Y: rows in several groups, each row roughly a mix of its group's directions
Y (127 x 13)
[[-15   0 -18   2   2  21 -19   5   3  23 -15  19   1]
 [ -5  -6  -1  -6 -19 -10   9  -3  12  12  34 -13  17]
 [ 12 -21   7 -20 -25 -13  15  -9  -3  -1  14  10  -7]
 [ 19 -10   4 -19 -31  -3  -3 -11   4   3  24   5  -1]
 [ 23   3  -2  -4 -33  -3  -6  -5   2  13  24  -7  -2]
 [ 12 -33  13 -17 -13 -17   8   4  -2  -5   4   1 -14]
 [-13 -24 -11   8  24 -13  -5  10  -1   9 -25   5   4]
 [-29   5  -1  20  15  11   9   0   5  11 -22  11   5]
 [  4   7 -15  12 -16 -10  14   3   7   5  30 -17  15]
 [ 27 -17  -1  -7 -28 -15   2   7   1   8   5  17  -3]
 [ 19 -22   0   0 -20 -17   8   5 -11 -18  17  -3  10]
 [-26   3   9   2  34   8   7   0   2   0 -20   5  -3]
 [  0 -16 -27  -9   7 -20  -2   1  -6  13 -25  13  -4]
 [-24 -22   7 -10  10  17   9   3  11 -22   3   5 -12]
 [-23 -23  12 -15  -7  23   2  -1  13  -2   8   6 -14]
 [ -6  15  -6   1  -1  12  20  -7  19  18 -26  12  13]
 [  8  -7   0  -7  -8 -22  13 -10 -15 -20  24 -16  -8]
 [ -1   2  26  -6  10 -20 -15  10  -2 -18  -2 -24  -1]
 [-15  20  -4   4  19  25 -11  -6   4  11 -20  15   1]
 [  2  -7  13  19  20   1 -10  15  -3  -2 -30  11  12]
 [  6 -32  -3 -19   8 -19   6   9  -5   1  -9  -4 -19]
 [ 25 -15  20 -19 -22   1  11  12  -1   8   3   6  -9]
 [  0 -30  14 -27   7  -1   5   6   3   1   0   6 -23]
 [-15  21 -13  23  25  11  -6  -9  -6   6 -13  -1   4]
 [ 11 -20  19 -14  -2  -8 -11  -7  -3 -17  27 -11   0]
 [ -1 -23   0  -3  17 -23  15   7 -11 -22 -11  -6  -7]
 [ -1   2  20 -27  -6  12  26  -3   7 -15 -10 -12   0]
 [ -6 -24   0 -31 -23   2   4 -12   7   6   4   9  10]
 [ -8  20 -10  -2  23  -3  13 -22  -2  22  -4 -13  -4]
 [ 29   9 -21 -19 -19  -5 -13   8  -2 -11   1   3  -3]
 [-16  23 -13  26   5  -1   3   0  -2 -16  -5 -24   2]
 [  2  10   3  10  31  -9  11   7  -1 -30  -5 -12   1]
 [ 15   4  13 -14 -11  -9  31  -8 -22  -1  -5  -1  13]
 [ 19  13  -3 -11 -15  -8  12  -4   2 -10  22 -28  -5]
 [ -9 -30   5 -21   6 -12  23   3   1  -7  -8  -1 -15]
 [ -4  -3   0   7  30 -10  15  14  -5 -24 -13 -15   1]
 [-30 -10  -1   6  15  20   8   4  10 -20  -4  10 -12]
 [ 10 -14   1  15 -10   1 -31   8   8 -21  18   0  -1]
 [ 26 -19  14 -22 -12  -6 -12  11  -7   9   7   3 -13]
 [ 17 -17  -3   5 -16 -26   7   4 -18  -3  10 -17 -13]
 [ -5   1  20   3  24  -7 -10 -12 -22  11  11 -16  13]
 [ -6  18 -16  20  16   9 -25   1   0  12 -15   5  10]
 [  7 -18   4  -5   0 -13  -8 -14   6 -10  35 -12 -12]
 [ -6 -11 -20  30   7 -16  -9 -14  -1   5  14  15  -3]
 [  9  25 -23  11 -19  -5   2  -8  -4   7  22 -12   1]
 [-14 -19  20   1  -1  -5  14   8  -9  17 -21  19   7]
 [ 21  14  -2  -5 -30  15   6   1  10  -1  22  -6  -2]
 [  2   1 -10  31   6  -2 -22   1 -13   1 -12  19  16]
 [ 17 -23  12 -15 -26  -2 -19   3   5  13   4   7   2]
 [ 16  -2  17 -12 -22 -12  17 -11   4  -7  24  -9  -6]
 [-20  13   5  11  27  13  -5  -5  -1   9 -22  14   6]
 [  2  16  -5  31 -21  -1  21   0  -4  -6  15  -9  -4]
 [ 18  -6  16 -13 -21 -11  17  -4   3   7  21  -7 -18]
 [  0 -22  11 -24 -10 -22  11  -5   2  -6  16  -8 -14]
 [ 20   8  -1   3   2   7 -37   6  -9  19   2  11   1]
 [ 23  21   3  -4 -10   5 -26  -5   1  21  11   1  12]
 [-16  28 -11   5   9  20 -11 -11   4  23  -7   3  -3]
 [ -3  21  14 -22   5  25  15   3  11   1  -8 -19   0]
 [ -9 -10  11 -29   8  11  12   3  11  11 -17   3 -21]
 [  7  25   6   4 -22  15  -7  -9   9   9  19 -10  18]
 [ -9   9 -10  22  11   2 -21  12 -12   4 -29   4   3]
 [-17 -33  -8  -5   7 -12   5   4 -11   0 -21  10 -10]
 [ 23  -8   8   2  14 -27   2   9 -18 -17  -1 -15   1]
 [ 14  15  -6  -4 -28   8 -10 -11   5  23  14  14   4]
 [ 24   9   9 -13  -4  -4  12 -10   0  26  18 -17  -5]
 [-28   4 -15  -1  17  -5  25 -11  -6  -4  15 -10  -1]
 [-13  19  -6   8  10  19 -23   1   9  23 -12   2  11]
 [ -8   9 -20   6 -12  19 -18  -7   5  14  -1  28   5]
 [ 17  23   1 -22   2  11  12  -2   0   6  -8 -23 -16]
 [  0 -12 -26  -6 -21  -5  18  -3   7  10   2  18 -18]
 [ -9  25  -7  12 -13  24 -17 -11  13   6  10   5  12]
 [-21 -16  -4  15  22   7   0  13  -5  -9 -14   7 -22]
 [ -3 -38   1 -10   0 -14   9   5 -13  -7  -7  11 -17]
 [ -6  -5  17 -21  -6  13 -25 -15   2  11   0  18  15]
 [ 16 -16  -5   0 -26 -21   9  -1 -11   2  23 -12  -4]
 [ 10  17  22  -6   7   9 -20   6  -2  26  -2 -16  12]
 [ -3  -1  -2   5  12  26 -24  12   1   4 -27  10  10]
 [-12 -11  22  -8  17  22 -17   3  -3 -13   9  12  14]
 [  1  21   1   4  -6  33 -11   0  14  21  -6   9   3]
 [ -7  27 -15   3   0  21 -13 -11  14  20  -3  12   7]
 [-19 -20  -5   2  23  -8  -5   2 -24   2 -18  -7 -11]
 [ 19 -27   7  -9  -6 -10 -20   7  -5   7  16   8 -17]
 [-18  21  -4   9  22  22 -12  -1   3   8 -18   7   9]
 [ -1 -19 -24   6  -3 -19   4   3  -7  10 -12  12 -26]
 [ -2   0 -14  23   5  -3 -35   2   4  -2  18   5  10]
 [ -3  17  21   8   8  -8  14   7  12  11   1 -25 -20]
 [ 26   8  -3 -22 -23 -18   4   6  -6   0   6 -17   1]
 [ -6  12  -8  21  19  -9 -10 -11 -11  28 -10   1  13]
 [-25 -15  13  -8  22   2  17   2   9 -17 -10 -10  -9]
 [-13   2   8  -8  -2 -13  26 -12  -1 -12  31  -9   5]
 [  9  34 -11  24  -2  11 -13  -4   2  -1  10   9   8]
 [ -7 -32  -5 -15  13  -1  -8   5   7   4 -24  17  -4]
 [-19  -5  15  -8  29  12  -2   6   3  -4 -25   3  -9]
 [ 18 -13   1 -23 -27   4   5   2  15   5  10  -1 -19]
 [  9   4 -12  15 -12 -28  12 -14 -12  -1  22  -6  12]
 [ 17 -17  -1 -15 -26 -10  15  -2   8   6  15  -1 -19]
 [ 34   7  -6 -10 -12  -8   1   2  -5  23   0  -9 -17]
 [-14  18  -6  23  19   8 -12   5  -1  22 -16  -7   5]
 [ 10 -15  17 -21 -19  -5  13  -3   7  -4  22 -17  -7]
 [ -7  21 -13  -6  22   4   9 -29   5  -3  13 -15   3]
 [  4 -11  12  11  13 -16  14  11 -11 -24   3 -23 -10]
 [ -9  11   9  16  -3  13  22  -3  -3  -8 -15  11  29]
 [  7 -20  -4  -5   4 -22  -3  17  -8 -24  -3 -22  -6]
 [ 24   8  14   7 -18  -6 -22  -4 -15  12  14  -4  12]
 [ 26  -9  10 -22 -16 -10   4   2   0   2  18 -13 -15]
 [ 14 -27   5 -21 -15 -16   0   3   0 -23  11   1   1]
 [ 19 -14   8 -10 -18  -3  -9   3   2 -18  31   3   6]
 [ -8  28  -1  -7  11   7  20  -8  -2  -2  -9 -30  -5]
 [ 14 -14   7  -5 -21 -16   9   8   1 -14  25 -15   9]
 [  2   0 -16  19  17  -6 -19  11   3   6 -29   9   9]
 [ -5 -40  16 -12  -2 -19   2   0  -9   3   1   5   2]
 [ -6 -17  -4 -12 -18  13  -6  -6  -4  12   0  36  -2]
 [-22 -11  11  -4  20 -17  18  -2 -11  -3   2 -19 -15]
 [-11  28 -13  -5   0  14   4 -14  14  22   4  -1 -18]
 [-19   5  -1   1  17  20 -24   0   4  13 -17  19   1]
 [-18  -7  18  -4  21   7  -7   4 -13  10 -30   5   4]
 [ -7 -29   3   5  12 -18  -2   6 -24 -10 -18   6  -2]
 [ -8  32  -6  19  17  18  -6  -3  -1  -1 -11   9  13]
 [ -3  24   0  14 -14  15  12  17   5  -8 -23  -9  13]
 [ 11 -16  24 -16  -4  13   2  10   2  14 -24  13  -7]
 [ 20 -13  21 -13 -26 -15   6  -2   0  -7  18   0  -5]
 [  3 -14  35 -13   8  -5   3  -1 -18  19  -2  -5   6]
 [  7  25 -12  16   6  12 -31  -3   4   6   4  14   0]
 [ -1  29   0  -4  10  22  -6   6  16  17  -8 -20  -3]
 [  0 -28  25 -12 -15   5  12  10  11 -12   3   4 -13]
 [ -7 -26  23 -16 -12  -3  19   5  12  13   0  12  -3]
 [ -2 -13 -20   9  12 -25  14   1 -19 -22  -1  -4   0]]

which group is each row in? (one row of each group first)
[ 19 -25  13 -10 -16 -18  10   5  -7 -17   7  -3 -11] -> U
[ 10 -32  10 -15 -17 -18  10   3 -17   1   3   0  -2] -> B
[ 28  -4  10 -28 -10   5 -11   3   9   2  20  -6  -5] -> R

[  3   1  23  -2  -4  25 -32   2   0   5  15  -3   6] -> B
[ -7   8  -8  10  31   8 -21  13  -4   7 -22   3   2] -> B
[ 21  -5  -1   1 -32 -10  -1  -5  -2   0  25   4  15] -> U
[-15  18   1 -14  11   1  24  -8  -3  -6  -7 -28 -10] -> R
[ 13  11  10  10 -15 -10  10   8  17  -6  24 -10  23] -> U
[ -6  -4  -1  15   7  17 -25  18   4  11 -22  18  -3] -> R
[ 20  13 -12   8  12 -30   8   2  -5  13 -11  -1 -18] -> B
[-14  26 -17   9  24  15  -2  -1  -5 -13 -15  -1  -1] -> U
[ 17  20  -3   2 -27  21  -9  -1   8  18  11  -3  -2] -> U
[ -5  15  11   8  36   5 -11   6  -7  -7 -18   4  12] -> B
[  2 -28  13  -7  12 -22   9   8 -18 -13 -10  -9  -4] -> B
